(in the rows, 128 means zero)
Families of rows that turns and mirrors carry onto each other, the same ones carrying the whole set onto itself: the rest of each named row's family, in list order
5 families of 4 rows
Zurur: [183 119 112  96 130 127 137 144 115 106 145  77 101 126 107 122 119 111
 126 140 144 164 134 130  98 113]
Dakaz: [154 144 111 112 163 153 133 132 116 120 151 120 114 138  98 151 142 122
 155 124 119 140 149 120 110 130]
zop: [147 129 128 120 163 159 150 140 120 109 149 118  89 111  87 143 109 120
 165 146 111 151 178  98 110 148]
dul: [118 132 117 133 174 138 132 116 133 102 169 125 124 137 119 139 145 139
 141 122 129 145 152 113 132 111]
Digu: [175 155 136 116 140 145 124 130 103 124 128 104 104 144 107 102 130 112
 111 151 128 152 136 119  90 119]
Tidu: [124 131 109 120 151 134 154 121 134 102 173 117 133 134 103 108 144 140
  95 155 138 159 155  81 130  96]
Vofep: [161 104 130 111 126 127 149 149 118  93 151  76  87 108 100 110  83 110
 143 146 140 179 166 113 101 124]
rav: [154 150 100  99 135 123 131 111 103 114 134  93 131 142  97 133 139 110
 138 126 135 171 153 132 105 146]
botop: [123 122 168 145 138 126 131 120 132  99 152 104 105 135 127  78  91 139
 128 153 129 163 171  90 113 123]
zogum: [145 153 100 107 131 149 146 131 111 117 158 111 135 147  86 123 139 110
 118 124 124 167 156 104 101  96]
nuzum: [153 127 123 103 129 127 149 126 113 112 132  91 106 115  87 125 101 119
 157 151 122 174 183 105 109 178]
tate: [119 133 105 125 154 107 136  94 121  90 153 102 137 134 119 116 148 134
 114 139 151 174 151 116 133 126]
kub: [150 137 124 102 114 149 154 147 122 131 156 103 122 140  76 121  98 121
 152 133 108 165 182  87  99 131]
gagap: [143 138 147 131 146 126 118 111 130 112 147 105 121 153 133  90 136 143
 106 151 137 148 134 109 116 110]
Nemat: [154 139 158 129 132 146 135 137 106 110 134 102  87 126  99  93  90 110
 136 155 121 170 172  99  89 134]
Gekeb: [134  92 138 127 131 107 142 132 139  82 169  79 105 116 126  98  91 137
 134 141 150 173 162 108 124 111]
bera: [111 118 133 140 175 142 148 125 135  90 169 122  99 111 109 128 112 138
 152 147 124 156 182  89 132 130]
Vobel: [117 110 128 127 149 111 153 105 131  86 152  97 111 107 109 109 112 142
 133 166 139 178 182  90 137 156]
zore: [130 113 135 115 133 137 164 135 147 112 171 108 119 124  96 106 105 149
 130 167 119 158 181  67 129 132]
Gagus: [155 106 120 110 136 109 132 127 135  96 164  80 120 136 130 111 129 136
 118 134 155 159 129 126 123 102]

Same family as nuzum: rav, tate, Vobel
Same family as kub: Tidu, zogum, zore
Same family as botop: Digu, gagap, Nemat
Same family as zop: Dakaz, dul, bera

